One turn sends every row of this set to another row. A few are shown first. Where does it send the rows asked after them?
bisan: -0.06 -0.09 +2.30 -1.62 -0.28 +1.29 -0.67 -0.26 +0.14 +2.62 -0.09 +1.63 +1.71
Ruvob: -0.63 +0.01 +0.38 -0.17 -1.89 +1.84 +1.30 +2.42 +1.33 +2.54 -0.46 +1.38 +2.76
kip: +0.21 -1.12 -1.24 -0.78 -1.32 +2.65 +0.50 +0.77 +0.62 +1.56 +1.94 +0.50 +0.34
semer: -0.28 +0.34 +0.05 +0.43 -1.31 +1.43 -0.34 +2.02 -0.96 +1.06 +1.77 +0.78 +0.14
buf: -0.54 -1.95 +0.58 -0.94 -0.16 -0.06 +2.50 +0.03 -0.89 +1.24 -0.51 -0.55 +0.46
vubep: -0.41 -0.24 +0.43 -0.82 -0.42 +0.14 -0.05 +1.36 +0.71 +3.24 -0.60 +1.21 +3.78
ritor: +0.95 -1.46 +0.48 +0.60 +0.04 +0.21 +2.76 +0.47 +0.64 +1.01 -0.14 +0.70 +1.04
Led: +0.13 +0.49 +0.01 -2.29 -1.80 -0.08 -0.19 +0.95 -0.01 +2.31 -1.01 -0.25 -1.28
savu: -0.91 -0.62 +0.68 +1.26 -0.38 +0.45 +0.44 +1.03 +1.13 +2.09 -0.50 -1.82 +0.02
kof: -1.30 +0.41 +0.28 -0.77 -1.37 +0.35 -0.07 -0.36 +0.15 +3.57 -0.84 -1.39 -0.32
Rure: -1.41 -0.98 +0.75 -1.51 -1.19 -1.90 -1.32 +0.63 +0.65 +0.46 -1.07 +0.75 +2.00
magu: -1.07 -0.75 +0.14 +0.69 -1.90 -0.88 -1.39 +1.74 +0.41 +1.73 +0.95 +2.32 +0.69
nabon: -1.13 +0.99 -0.49 -1.83 -1.38 -0.53 -0.59 +0.09 +1.23 +3.30 -1.36 -0.36 +2.36
Bov: +0.86 +0.27 +0.42 -0.06 -2.72 -0.97 +1.02 -0.61 +0.01 +1.61 -0.69 +0.77 +3.45
vadi: +0.01 +0.42 +0.68 -1.06 -2.44 -0.70 +0.51 -0.76 -0.20 -0.35 +1.28 +1.60 -0.07
nesu: -0.51 -0.26 -0.74 +0.40 -0.77 +0.28 +0.36 +0.63 +3.50 +2.21 +0.50 -0.48 +0.31
ruz: -0.89 -0.21 +1.12 -0.05 -0.97 -0.72 -0.28 -0.40 +1.77 +0.00 -1.89 +1.35 +0.05
gosif: -1.42 +0.20 +0.29 -1.05 -1.86 +0.29 +0.43 -0.82 +0.18 +3.35 -0.86 -1.57 -0.02
fafuz: +0.64 -1.30 -1.50 -1.04 -1.32 +0.65 +0.38 +0.58 +0.35 -0.10 -0.95 -1.73 +1.56
Nomes: +0.93 -1.87 -0.47 +1.11 -1.19 +1.47 +0.75 +0.39 +1.26 +0.29 +0.05 -0.98 +0.87
Pud: -1.01 +0.18 +0.71 -0.12 -0.28 +0.30 +0.31 +0.73 +2.18 +3.68 +0.05 +0.03 +2.88
mamus: -2.10 +1.15 +0.30 +0.25 -1.19 +0.20 -0.83 +0.42 +0.45 -0.55 -0.93 +1.10 +0.74
Zinem: -1.90 +0.41 -1.46 -0.80 -0.50 -0.38 +1.41 +0.53 +2.04 +0.24 +1.43 +0.60 +0.96
nefif: -0.84 -0.82 +1.28 -0.81 -2.02 -2.37 -0.04 +0.67 +1.05 +0.07 -0.25 +1.72 +0.99
zizu: +0.79 -1.76 -1.18 +1.17 -1.47 +1.12 +1.08 -0.09 +1.76 +0.58 +0.36 -0.41 +0.77
domug: -1.07 -1.37 +1.59 -1.07 -1.98 +1.10 +0.40 +1.96 +2.60 +2.37 -0.06 +1.69 +1.40
tufu: -0.04 -0.32 +1.22 -0.56 -3.33 +0.47 +1.77 -0.64 +0.12 +2.91 -0.61 -1.09 +1.41
Mifus: -1.41 +0.96 -1.15 -1.35 -1.82 +1.13 +0.04 +0.86 -0.05 -0.52 +1.33 +1.50 +1.17
nis: -0.14 -1.78 +1.50 -2.50 -1.61 +0.24 +0.65 -0.81 +0.31 +1.23 +0.95 +1.99 +0.28
Tibab: -1.22 +0.02 -2.51 -1.27 -2.51 +0.82 +0.56 +0.09 -0.74 +1.72 -0.23 +1.78 +1.33
sesel: -1.24 +0.76 -1.37 -1.93 -1.94 +1.21 +0.74 +0.64 +0.42 -0.09 +1.83 +1.21 +1.15
sus: +1.71 +1.47 +0.48 -1.43 -1.84 +0.13 +0.04 +1.30 -0.32 +2.88 -0.15 -0.04 +0.68
dakad: -0.65 -1.75 +1.10 -0.95 -1.87 -0.77 +0.68 +0.74 +0.27 +0.82 -0.62 +1.79 +3.69
melu: +0.03 -0.88 -2.85 -0.13 -2.03 +0.33 +0.78 -0.94 +1.21 +1.63 -0.02 +1.28 +1.81
zot: -1.04 -1.11 +1.94 -1.11 -2.08 -1.76 -0.05 +0.75 +1.63 +1.10 +0.06 +2.09 +0.69
mek: -0.63 -0.16 -0.02 +0.02 -1.95 +1.19 -0.71 +0.74 -0.61 +2.92 +0.42 -1.50 -0.44
Mim: +0.74 +0.24 +0.75 -0.66 -0.90 +0.26 -0.06 +1.22 +0.00 +3.45 -0.65 +0.76 +3.44
nema: -0.70 -0.96 +1.45 -0.55 -2.13 -2.35 -0.33 +0.77 +1.05 +0.63 +0.21 +1.84 +0.63
Fira: +0.00 -0.23 +0.83 -0.93 -0.30 +0.51 -0.15 +1.02 +0.13 +3.16 -0.51 +1.19 +3.77
zas: -0.70 +0.61 -1.41 -1.91 -2.49 +1.26 +0.87 +0.29 +0.11 -0.14 +1.60 +1.28 +1.14
sol: -0.57 +0.32 -0.84 -0.98 -3.39 -0.33 +1.20 +0.01 -0.05 +0.24 +1.54 +1.37 +2.45
rud: +0.83 -1.81 +0.58 -0.78 -0.72 +1.57 +1.04 -0.71 +0.94 -0.03 +1.32 -0.03 +0.31
gad: -1.43 -0.26 +0.18 -1.37 -1.07 +0.52 +0.85 -0.63 -0.28 +2.84 -0.95 -1.76 -0.13
Ril: -2.33 -0.72 -0.50 -1.61 -0.91 +0.17 -0.16 +0.74 +0.18 +1.24 -1.91 -1.26 +2.09
liku: +0.90 -1.94 -0.04 +1.03 -1.05 +1.89 +1.04 +0.20 +1.08 +0.67 +0.28 -0.71 +0.51

Mim turns into -> Mifus
zas turns into -> kof
And these:
tufu turns into -> magu
nabon turns into -> vadi
Ruvob turns into -> Tibab
gosif turns into -> nema
sol turns into -> mek
Bov turns into -> semer
buf turns into -> domug

One turn sends every row of this set to another row. A few are shown first. Where does it send the rows asked after them?
visef: +1.12 +2.31 -0.25 -0.83 -1.06 +0.50 +0.66 -0.12 -0.11 -2.41 -1.27 -0.95 -0.33 -1.35 -0.63 +0.34 +0.79
dil: -1.39 -1.19 -0.02 +1.47 -0.46 +0.28 +0.58 +2.12 +1.81 +0.26 +0.51 +0.82 -0.65 +1.08 +0.84 -0.99 +2.70
veta: -1.25 -1.58 +0.28 +0.12 -0.98 -0.23 +0.10 +0.64 +2.68 -0.42 +0.21 -1.32 -1.18 +0.47 -1.41 +0.89 +0.48
leva: +0.48 -0.04 +0.12 -1.16 -1.31 +1.13 +1.87 -1.55 +0.49 +0.74 -0.61 +1.16 -0.80 -2.30 -1.44 -1.30 +1.38
Gerib: +2.26 +1.46 +1.13 -0.25 -0.46 +0.18 +0.48 +0.37 +0.60 -0.94 -0.65 +1.98 -0.13 -1.44 +1.13 -0.95 +1.90
dulav: +0.68 -1.73 +0.37 +1.89 -1.93 +0.76 +0.93 +1.88 +0.47 -0.96 -1.83 +1.85 -0.45 +0.21 -1.21 +1.44 +0.76
zuv: -2.26 -0.48 -1.16 -0.10 -1.06 -0.02 +0.58 +1.04 +1.03 -0.75 -0.16 -1.62 -0.24 +1.40 -1.34 -0.53 +1.16
vevef: -0.10 +1.70 -0.08 +0.29 -0.26 +1.44 +1.06 -0.77 +0.14 -3.05 +0.29 +0.81 -1.44 -1.16 +1.49 -1.60 +1.92
bilip: -0.29 -0.36 -0.34 -0.08 -0.56 +1.79 +1.77 -1.87 +1.21 +0.22 -0.46 +1.81 -1.21 -2.10 -0.56 -2.08 +1.31
tofo: +2.10 +1.63 +0.84 +0.74 -0.46 +0.80 +0.70 +1.02 +0.60 -1.27 -0.75 +1.45 -0.61 -1.77 +1.50 -0.04 +2.29
Fuzo: +0.71 +2.47 +0.02 -0.54 -1.45 -0.29 +0.90 -0.49 -0.90 -1.84 -1.25 -0.31 +0.32 -1.11 -0.42 -0.59 +0.60
zape: +1.90 +1.71 +1.12 +0.88 -0.41 +1.04 +0.78 +0.21 +0.10 -1.90 -1.00 +1.55 -0.49 -2.09 +1.03 -0.79 +1.32
Natib: -2.40 -0.68 -0.53 +0.70 -0.93 +1.11 +0.90 +1.48 +0.02 -0.77 -0.26 -1.12 -0.82 +1.57 -1.00 +0.30 -0.03
Zeki: +0.38 -0.28 -0.03 -0.05 -0.72 +1.61 +1.63 -1.73 +1.07 +0.60 -1.03 +1.74 -0.74 -2.45 -0.99 -1.69 +0.92
zuzuv: -1.53 -1.73 -0.34 +0.94 -2.29 +1.38 -1.41 -0.48 +1.37 -1.90 -0.46 +0.92 -0.70 +1.57 +0.26 -0.93 +1.08
Ren: -1.44 -1.33 -1.15 +0.60 -2.09 +0.96 +1.13 +0.49 +0.11 -2.48 -1.13 -0.03 -0.99 +1.09 -2.03 +1.04 +0.40
paka: -1.34 -1.99 +0.50 +0.78 -0.66 +0.04 +0.20 +0.96 +3.06 -0.27 +0.91 -0.23 -1.64 +0.54 -0.15 +0.46 +1.45
Kapig: -0.76 +2.05 -0.50 -0.05 -0.80 +0.35 +1.23 -0.79 -0.32 -2.37 +0.54 +0.62 -0.99 -0.25 +1.56 -1.66 +2.25
Nule: -0.39 +1.85 -0.73 -0.29 -0.39 +1.20 +1.04 -0.35 +0.47 -2.88 +0.60 +0.14 -1.63 -0.59 +1.56 -0.87 +2.58
fime: +0.34 -0.27 +0.32 -0.70 -1.02 +1.31 +1.93 -1.39 +0.77 +0.83 -0.13 +1.84 -1.17 -2.18 -0.49 -1.58 +2.06
kame: -0.81 -2.41 -0.13 +1.93 -1.56 +0.81 +1.26 +1.61 +1.81 -1.42 +0.46 +1.39 -1.28 +0.96 +0.38 +1.06 +1.65
fif: -1.55 -1.90 -0.97 +0.73 -2.02 +0.57 +1.25 +0.70 +1.22 -2.28 +0.10 -0.37 -1.01 +1.24 -1.23 +1.36 +0.53
Dama: +1.52 +1.85 +0.97 +0.89 -0.87 -0.02 +0.92 +0.56 -0.22 -0.89 -0.73 +1.88 -0.03 -1.35 +1.58 -0.96 +1.98
dilo: +0.07 -1.86 +0.76 +1.62 -2.31 +1.11 -1.67 +0.50 +1.50 -0.81 -1.31 +1.86 -0.08 +0.84 +0.36 -0.44 +0.96
Mori: -0.50 -1.39 +0.08 +0.64 -2.70 +0.87 -1.65 -0.22 +1.02 -1.52 -1.73 +0.28 +0.19 +1.02 -1.09 -0.10 -0.06
Zifi: +1.09 +2.08 +0.01 -1.76 -0.98 -0.03 +0.54 -0.80 -0.05 -2.10 -0.92 -0.23 +0.03 -0.99 -0.64 -0.77 +0.67
lekid: -1.80 -1.26 +0.29 +1.90 -0.47 +1.41 +0.91 +2.34 +0.57 +0.03 +0.28 +0.83 -1.18 +1.36 +0.73 -0.08 +1.24
pimez: -0.43 -0.92 +0.80 +1.59 -0.92 +0.85 +0.67 +2.62 +0.15 +0.51 -1.26 +0.13 -0.05 +0.64 -0.89 +0.93 -0.12
terer: +0.78 +2.19 +0.12 -0.37 -0.77 +0.87 +0.81 -0.83 -0.43 -2.89 -1.14 -0.37 -0.42 -1.64 -0.34 -0.70 +0.44
vuk: -0.39 -0.09 -0.26 -1.22 -1.13 +1.36 +2.02 -1.89 +0.60 +0.32 +0.04 +1.10 -1.32 -1.87 -0.93 -1.71 +1.79
Latus: -1.37 -2.00 -0.58 +1.87 -1.48 +1.42 +1.25 +1.18 +0.85 -1.95 +0.00 +2.06 -1.77 +1.21 +0.24 +0.32 +2.14
Sipo: -0.10 -1.81 +1.14 +0.90 -0.85 -0.26 -0.01 +1.41 +2.91 +0.34 -0.10 -0.23 -0.91 -0.05 -0.85 +1.09 +0.78
vimom: +0.37 -2.03 +0.26 +1.50 -2.05 +0.25 +0.99 +1.77 +1.29 -1.08 -0.97 +0.59 -0.25 +0.35 -1.29 +1.93 +0.27
Vumu: +0.27 -0.69 +0.56 +0.97 -1.10 -0.47 +0.18 +2.48 +1.13 +0.85 -1.46 -0.22 +0.77 +0.19 -1.33 +0.26 +0.88
Tob: -0.15 +1.55 -0.32 -1.03 -0.34 +0.65 +0.82 -0.87 +0.55 -2.38 +0.79 +1.02 -1.20 -0.34 +1.46 -1.89 +2.37
sivuf: -0.27 -0.18 -0.55 -0.48 -0.80 +1.61 +1.73 -2.16 +0.99 +0.09 -0.82 +1.15 -0.90 -2.11 -1.31 -1.82 +0.74

Nule turns into -> tofo
paka turns into -> Sipo
And these:
kame turns into -> vimom
dil turns into -> Vumu
terer turns into -> vevef
vuk turns into -> fime
bilip turns into -> Zeki
Zifi turns into -> Tob
pimez turns into -> Natib
Fuzo turns into -> Kapig
Mori turns into -> zuzuv
Latus turns into -> dulav

